In the data rows, the value 50 means zero.
Some points:
[45 58 53 50 53 61 43 50 53 42 56 57 47 37 41 62 59 61 57 67 58 52 56 65
 52 61 72 38 58 63 45 68 55 55 69 54 65 77 66 57 47 46 54 58 23 69 55 57
 63 45 50 27 52 53 52 53 54 76 45 64 69 35 45 40]
[65 74 74 53 61 52 46 49 53 45 49 57 47 40 54 47 15 55 56 55 61 58 56 72
 70 44 54 42 71 42 53 37 63 55 47 64 51 51 46 45 60 46 36 49 44 70 62 47
 58 61 55 55 61 55 54 60 62 56 70 55 54 47 53 42]
[50 61 55 58 41 58 35 46 51 53 64 58 53 60 63 55 67 33 44 66 48 56 56 56
 57 38 61 41 61 59 44 21 68 56 72 58 61 65 71 55 51 60 55 48 54 27 70 45
 53 53 49 64 41 48 33 62 58 55 62 54 65 46 46 32]
[53 65 64 56 65 57 44 61 54 60 52 53 54 51 53 59 67 52 53 67 43 62 52 55
 55 56 44 53 54 52 48 47 62 58 52 66 55 49 52 55 53 51 60 59 56 66 57 48
 49 61 35 56 40 56 59  0 46 60 54 50 58 50 46 54]
[66 64 54 56 46 52 59 51 70 47 49 53 43 44 80 68 60 32 72 56 54 67 61 43
 54 41 63 57 62 48 43 70 63 57 40 62 73 46 55 41 50 52 59 61 49 63 34 42
 49 49 42 58 47 59 35 61 55 58 39 51 52 51 50 44]
[73 62 68 49 49 56 52 60 54 49 52 44 44 56 49 60 60 55 59 68 63 61 47 62
 18 59 54 50 60 64 63 43 75 58 51 51 68 44 61 54 47 54 62 57 46 60 56 53
 40 53 55 66 71 57 64 61 27 65 60 57 65 65 53 25]
[49 58 51 50 44 39 63 50 69 55 55 67 62 52 53 46 57 52 84 50 52 49 60 67
 54 56 66 42 61 40 56 67 60 50 61 45 47 78 72 54 64 46 63 65 78 56 69 54
 38 46 48 57 56 58 59 53 41 50 68 54 62 49 59 51]
[67 61 60 59 56 38 49 54 53 61 49 46 56 63 50 41 72 57 51 61 48 55 77 59
 57 49 51 62 48 52 36 48 54 73 52 61 65 60 43 52 59 53 64 51 53 68 57 44
 41 64 47 13 45 60 55 74 52 61 61 52 61 67 53 43]
[38 56 53 47 44 58 51 47 47 62 61 61 42 47 62 67 67 62 51 55 58 56 53 42
 44 60 61 54 68 35 53 59 63 69 77 71 56 59 43 59 53 56 56 24 60 73 56 53
 65 66 38 66 67 58 52 66 53 69 62 55 56 67 53 58]
[66 44 80 53 65 76 60 50 55 61 61 60 76 58 56 59 61 48 59 36 61 64 52 52
 54 63 57 58 61 44 41 40 53 74 38 55 52 65 63 64 47 35 65 58 49 59 53 59
 75 48 63 56 58 64 49 61 52 49 55 53 75 47 46 48]
[48 54 55 53 60 67 63 57 64 47 61 27 61 47 56 51 53 59 54 41 66 42 63 76
 44 33 57 60 57 72 63 55 42 51 58 64 61 56 60 31 47 62 70 33 66 48 46 55
 61 50 51 54 55 46 61 54 58 62 63 47 58 50 45 60]
[59 69 67 48 55 51 64 22 32 53 47 49 40 48 61 57 66 40 61 49 55 56 66 59
 71 54 52 56 60 65 55 52 63 38 59 60 69 62 54 66 53 53 65 57 44 68 53 53
 57 66 53 66 30 56 76 65 31 63 60 47 67 49 49 55]
[57 58 57 49 58 70 52 55 49 62 35 61 59 43 53 59 67 50 39 41 52 73 26 55
 59 40 55 60 71 56 61 64 82 41 51 48 71 58 76 46 56 61 47 54 61 58 66 49
 60 60 37 23 53 57 62 66 45 50 59 58 48 59 46 47]
[53 64 71 56 40 41 33 61 48 52 58 42 56 60 53 53 63 56 46 62 58 52 53 46
 54 49 53 36 70 49 39 73 54 34 15 53 56 57 70 56 56 62 53 35 67 62 62 55
 59 64 54 60 53 50 57 63 49 71 47 56 79 40 52 52]
[53 20 69 38 58 59 41 50 49 59 45 34 48 43 46 52 69 45 57 59 64 69 66 64
 56 42 64 51 60 47 46 62 63 60 59 40 56 42 53 61 58 47 49 52 53 64 52 50
 48 55 50 62 39 23 58 56 53 50 56 69 55 50 74 44]
[57 63 70 46 46 58 42 52 52 55 44 47 48 48 49 57 68 60 61 51 48 50 54 53
 70 66 67 50 57 42 54 41 56 51 50 56 49 54 59 38 50 74 53 47 50 63 46 67
 44 23 43 61 35 62 69 62 61 47 43 64 67 75 38 42]
[48 64 65 49 50 64 43 63 56 56 53 54 33 49 51 32 61 49 55 47 70 53 65 26
 49 40 52 46 27 56 37 52 60 36 64 34 57 62 57 46 48 32 55 64 49 60 61 46
 63 55 41 62 65 56 65 59 57 56 57 45 57 62 40 55]
[59 47 54 50 54 22 50 63 54 53 54 54 70 51 58 60 48 45 57 48 55 59 46 42
 55 59 42 49 51 48 58 55 46 48 75 58 65 42 62 55 40 66 71 64 41 60 56 59
 61 60 42 54 57 53 68 63 66 44 67 63 76 34 54 43]
[58 49 56 49 55 47 63 58 57 69 69 67 65 60 50 62 56 49 57 61 51 52 69 49
 53 49 55 68 55 62 60 54 46 45 53 53 60 50 56 64 53 53  4 56 49 57 45 60
 48 52 61 54 53 47 60 59 43 59 55 55 54 53 29 51]
[45 67 72 51 44 62 39 50 52 63 55 44 53 57 46 51 54 60 62 55 60 59 59 59
 70 50 19 43 66 48 44 66 71 68 75 49 72 42 72 63 45 51 59 60 73 63 41 64
 48 39 55 52 51 57 50 66 52 68 58 49 50 39 34 41]
[55 58 58 42 54 61 53 51 31 53 56 55 53 69 72 54 57 55 43 69 39 49 53 46
 49 54 52 70 53 47 56 59 65 61 50 53 44 62 72 21 54 41 60 65 45 65 41 76
 44 53 57 56 51 49 59 60 57 60 71 55 51 38 64 54]
[66 24 61 47 64 38 50 51 51 43 55 60 39 45 42 24 64 51 54 60 40 64 27 60
 53 48 47 57 64 58 42 58 56 58 53 63 59 59 50 48 59 52 54 52 49 57 56 54
 54 36 41 70 46 62 48 66 46 71 58 35 57 50 37 52]
[52 52 47 54 59 64 69 44 61 56 61 68 46 73 52 48 59 59 44 50 55 61 59 49
 59 44 68 26 59 50 49 51 52 45 54 64 59 18 61 58 68 61 69 67 46 57 58 66
 55 43 63 50 51 59 59 55 52 74 56 58 51 58 59 50]
[56 55 60 48 54 49 53 40 50 60 52 59 59 67 52 46 44 57 53 56 64 59 41 50
 56 64 52 60 54 55 64 41 50 58 63 54 52 55 62 38 54 49 62 58 64 59 52 15
 53 50 56 54 49 46 65 63 46 70 14 67 51 44 56 53]
[54 56 63 38 55 62 60 53 57 50 55 60 53 48 38 61 65 46 49 73 62  6 29 53
 70 44 54 52 59 51 50 62 58 64 50 49 67 42 55 56 44 46 60 57 50 62 57 42
 43 66 59 59 42 64 51 62 52 47 55 51 63 58 54 50]
[54 61 61 51 55 45 59 46 62 51 34 64 67 50 52 34 45 61 29 56 49 51 66 48
 59 61 64 71 59 55 50 65 68 54 47 43 80 64 55 70 48 54 67 46 56 47 51 63
 66 47 53 70 54 52 56 46 59 56 55 64 41 61 59 31]
[59 55 53 48 62 51 57 40 36 71 51 23 58 60 61 57 50 67 59 65 51 58 44 55
 63 47 66 39 50 53 65 45 53 51 49 36 71 66 56 69 47 64 54 72 55 57 52 59
 54 51 41 56 69 63 33 57 60 58 52 42 56 59 57 68]
[49 61 58 48 48 50 43 72 48 55 29 56 46 61 46 62 62 47 52 50 72 43 58 59
 38 53 57 59 68 62 41 47 67 56 58 75 67 63 42 52 58 68 51 82 63 67 64 59
 73 38 58 62 47 53 49 63 52 56 53 52 55 47 59 66]
[51 52 59 57 45 60 53 54 49 63 44 61 67 37 53 61 62 51 34 56 57 58 62 75
 58 52 35 41 16 49 66 64 61 62 38 64 66 59 66 51 69 59 54 59 44 66 60 43
 55 47 34 74 51 60 47 70 51 69 59 63 57 55 50 44]
[66 60 50 56 57 63 70 58 51 55 31 66 48 66 46 57 53 43 53 58 60 64 48 52
 47 69 48 25 46 57 51 50 55 52 51 44 54 62 47 58 48 48 54 22 57 52 35 60
 41 49 51 48 41 46 55 61 54 50 60 42 57 40 58 56]
[46 80 50 57 50 54 56 53 56 61 74 36 53 46 45 55 57 55 47 62 45 77 44 59
 56 51 54 57 53 55 39 67 65 64 55 60 70 52 51 52 60 45 51 49 38 51 65 44
 49 32 64 63 50 56 72 64 47 34 52 49 65 50 63 65]
[53 72 64 36 47 50 64 51 58 65 52 56 56 42 57 51 60 59 40 56 62 65 56 51
 56 45 56 50 60 82 52 64 65 68 53 50 10 46 50 61 40 66 59 63 50 66 58 50
 51 50 43 57 42 57 48 63 47 55 54 41 62 46 52 37]
[62 66 10 55 62 63 44 60 47 56 51 44 55 44 44 28 71 41 53 58 56 51 61 61
 63 52 47 48 68 38 56 51 67 57 51 53 45 56 54 55 55 59 54 60 50 61 30 53
 65 62 56 62 64 61 56 60 40 52 46 64 67 47 47 42]
[45 25 52 59 42 74 49 67 53 60 47 46 52 49 54 65 17 49 51 67 34 54 70 46
 60 49 53 53 66 52 49 54 72 51 51 52 52 57 46 55 52 56 69 59 51 57 60 48
 47 54 46 53 44 67 68 68 36 61 48 45 67 53 46 48]
[55 68 65 40 74 60 61 55 53 70 47 42 54 48 46 57 59 38 47 43 51 53 49 51
 52 35 63 52 51 36 41 53 60 59 58 62 61 68 44 56 61 62 55 55 56 59 66 68
 26 56 49 62 64 54 67 63 56 73 35 52 63 28 47 29]
[51 59 85 49 43 52 58 61 47 55 49 52 51 30 48 55 74 65 60 53 46 51 59 44
 63 50 48 49 59 43 56 49 59 49 53 61 51 56 43 52 64 59 60 57 39 19 41 48
 56 53 58 44 67 60 49 59 33 59 57 60 49 36 63 53]
[53 64 49 52 51 59 12 46 59 61 53 75 59 48 55 61 52 58 57 51 60 63 36 55
 56 39 59 66 52 53 58 53 38 50 48 52 56 59 46 67 61 54 71 62 50 56 35 57
 41 51 61 56 50 38 62 62 48 65 63 35 63 62 60 45]
[58 67 63 60 51 67 45 61 49 50 46 45 54 47 48 56 62 40 48 65 49 63 56 55
 54 56 54 47 73 53 47 57  9 58 58 53 56 58 62 55 48 51 60 61 50 62 67 57
 49 57 43 65 50 65 61 68 38 50 54 58 18 54 53 44]
[37 63 55 50 68 54 54 64 58 43 46 48 41 59 57 66 68 59 66 55 46 62 53 57
 61 55 56 67 46 38 59 48 54 59 49 22 55 47 50 49 59 67 54 48 49 66 72 43
 72 52 65 59 46 60 49 65 46 67 62 42 55 35 49 31]
[55 63 60 57 68 58 51 66 44 56 44 63 42 51 52 58 61 65 64 72 60 69 60 62
 60 53 60 54 58 58 58 70 57 69 57 58 58 50 55 48 52 44 50 67 63 19 56 61
 57 74 47 65 39 66 68 70 68 64 42 53 74 59 50 46]
[67 67 68 48 56 54 49 46 54 54 67 64 56 35 52 55 60 52 42 63 52 57 64 64
 22 45 56 46 69 34 52 48 63 58 53 22 62 50 47 53 61 63 63 65 55 59 48 53
 54 56 42 55 29 61 64 67 58 61 56 63 58 43 39 70]
[54 59 55 54 61 54 46 49 56 52 59 48 63 46 42 63 72 64 47 58 51 61 60 60
 56 60 54 58 56 53 58 48 67 17 54 61 53 43 33 48 43 21 66 57 65 67 63 62
 45 50 46 58 46 61 38 75 52 56 49 58 57 44 49 44]
[66 55 68 55 54 71 38 62 37 34 60 68 66 45 64 41 68 66 55 52 39 51 65 56
 53 51 67 36 48 54 54 65 62 56 69 61 72 50 52 56 44 67 47 56 66 74 56 44
 50 57 57 59 57 57 58 61 48 45 43 31 61 37 63 41]
[52 62 53 46 52 62 55 56 38 50 49 62 71 56 48 57 67 60 57 52 61 61 65 51
 73 65 54 48 80 64 48 56 62 63 47 37 74 54 40 35 62 58 67 60 38 56 68 46
 35 52 35 68 70 27 49 60 52 59 59 50 64 53 33 53]
These points spread out most along one direction. Take the direction at right angles to it along which they spread out most. Go by this last direction. Where along it does each point below lie, from 0 to 99? 50 is the average, and the first point above lies past it. One standard deviation of the points above along it is 16.
[55 63 60 57 68 58 51 66 44 56 44 63 42 51 52 58 61 65 64 72 60 69 60 62
 60 53 60 54 58 58 58 70 57 69 57 58 58 50 55 48 52 44 50 67 63 19 56 61
 57 74 47 65 39 66 68 70 68 64 42 53 74 59 50 46] 32
[45 67 72 51 44 62 39 50 52 63 55 44 53 57 46 51 54 60 62 55 60 59 59 59
 70 50 19 43 66 48 44 66 71 68 75 49 72 42 72 63 45 51 59 60 73 63 41 64
 48 39 55 52 51 57 50 66 52 68 58 49 50 39 34 41] 73
[58 67 63 60 51 67 45 61 49 50 46 45 54 47 48 56 62 40 48 65 49 63 56 55
 54 56 54 47 73 53 47 57  9 58 58 53 56 58 62 55 48 51 60 61 50 62 67 57
 49 57 43 65 50 65 61 68 38 50 54 58 18 54 53 44] 33
[46 80 50 57 50 54 56 53 56 61 74 36 53 46 45 55 57 55 47 62 45 77 44 59
 56 51 54 57 53 55 39 67 65 64 55 60 70 52 51 52 60 45 51 49 38 51 65 44
 49 32 64 63 50 56 72 64 47 34 52 49 65 50 63 65] 36
[53 65 64 56 65 57 44 61 54 60 52 53 54 51 53 59 67 52 53 67 43 62 52 55
 55 56 44 53 54 52 48 47 62 58 52 66 55 49 52 55 53 51 60 59 56 66 57 48
 49 61 35 56 40 56 59  0 46 60 54 50 58 50 46 54] 34
[73 62 68 49 49 56 52 60 54 49 52 44 44 56 49 60 60 55 59 68 63 61 47 62
 18 59 54 50 60 64 63 43 75 58 51 51 68 44 61 54 47 54 62 57 46 60 56 53
 40 53 55 66 71 57 64 61 27 65 60 57 65 65 53 25] 38
[66 55 68 55 54 71 38 62 37 34 60 68 66 45 64 41 68 66 55 52 39 51 65 56
 53 51 67 36 48 54 54 65 62 56 69 61 72 50 52 56 44 67 47 56 66 74 56 44
 50 57 57 59 57 57 58 61 48 45 43 31 61 37 63 41] 70
[49 58 51 50 44 39 63 50 69 55 55 67 62 52 53 46 57 52 84 50 52 49 60 67
 54 56 66 42 61 40 56 67 60 50 61 45 47 78 72 54 64 46 63 65 78 56 69 54
 38 46 48 57 56 58 59 53 41 50 68 54 62 49 59 51] 79
[55 58 58 42 54 61 53 51 31 53 56 55 53 69 72 54 57 55 43 69 39 49 53 46
 49 54 52 70 53 47 56 59 65 61 50 53 44 62 72 21 54 41 60 65 45 65 41 76
 44 53 57 56 51 49 59 60 57 60 71 55 51 38 64 54] 41
[62 66 10 55 62 63 44 60 47 56 51 44 55 44 44 28 71 41 53 58 56 51 61 61
 63 52 47 48 68 38 56 51 67 57 51 53 45 56 54 55 55 59 54 60 50 61 30 53
 65 62 56 62 64 61 56 60 40 52 46 64 67 47 47 42] 50
[49 61 58 48 48 50 43 72 48 55 29 56 46 61 46 62 62 47 52 50 72 43 58 59
 38 53 57 59 68 62 41 47 67 56 58 75 67 63 42 52 58 68 51 82 63 67 64 59
 73 38 58 62 47 53 49 63 52 56 53 52 55 47 59 66] 64
[59 47 54 50 54 22 50 63 54 53 54 54 70 51 58 60 48 45 57 48 55 59 46 42
 55 59 42 49 51 48 58 55 46 48 75 58 65 42 62 55 40 66 71 64 41 60 56 59
 61 60 42 54 57 53 68 63 66 44 67 63 76 34 54 43] 76
[54 59 55 54 61 54 46 49 56 52 59 48 63 46 42 63 72 64 47 58 51 61 60 60
 56 60 54 58 56 53 58 48 67 17 54 61 53 43 33 48 43 21 66 57 65 67 63 62
 45 50 46 58 46 61 38 75 52 56 49 58 57 44 49 44] 37
[66 24 61 47 64 38 50 51 51 43 55 60 39 45 42 24 64 51 54 60 40 64 27 60
 53 48 47 57 64 58 42 58 56 58 53 63 59 59 50 48 59 52 54 52 49 57 56 54
 54 36 41 70 46 62 48 66 46 71 58 35 57 50 37 52] 33
[66 64 54 56 46 52 59 51 70 47 49 53 43 44 80 68 60 32 72 56 54 67 61 43
 54 41 63 57 62 48 43 70 63 57 40 62 73 46 55 41 50 52 59 61 49 63 34 42
 49 49 42 58 47 59 35 61 55 58 39 51 52 51 50 44] 34
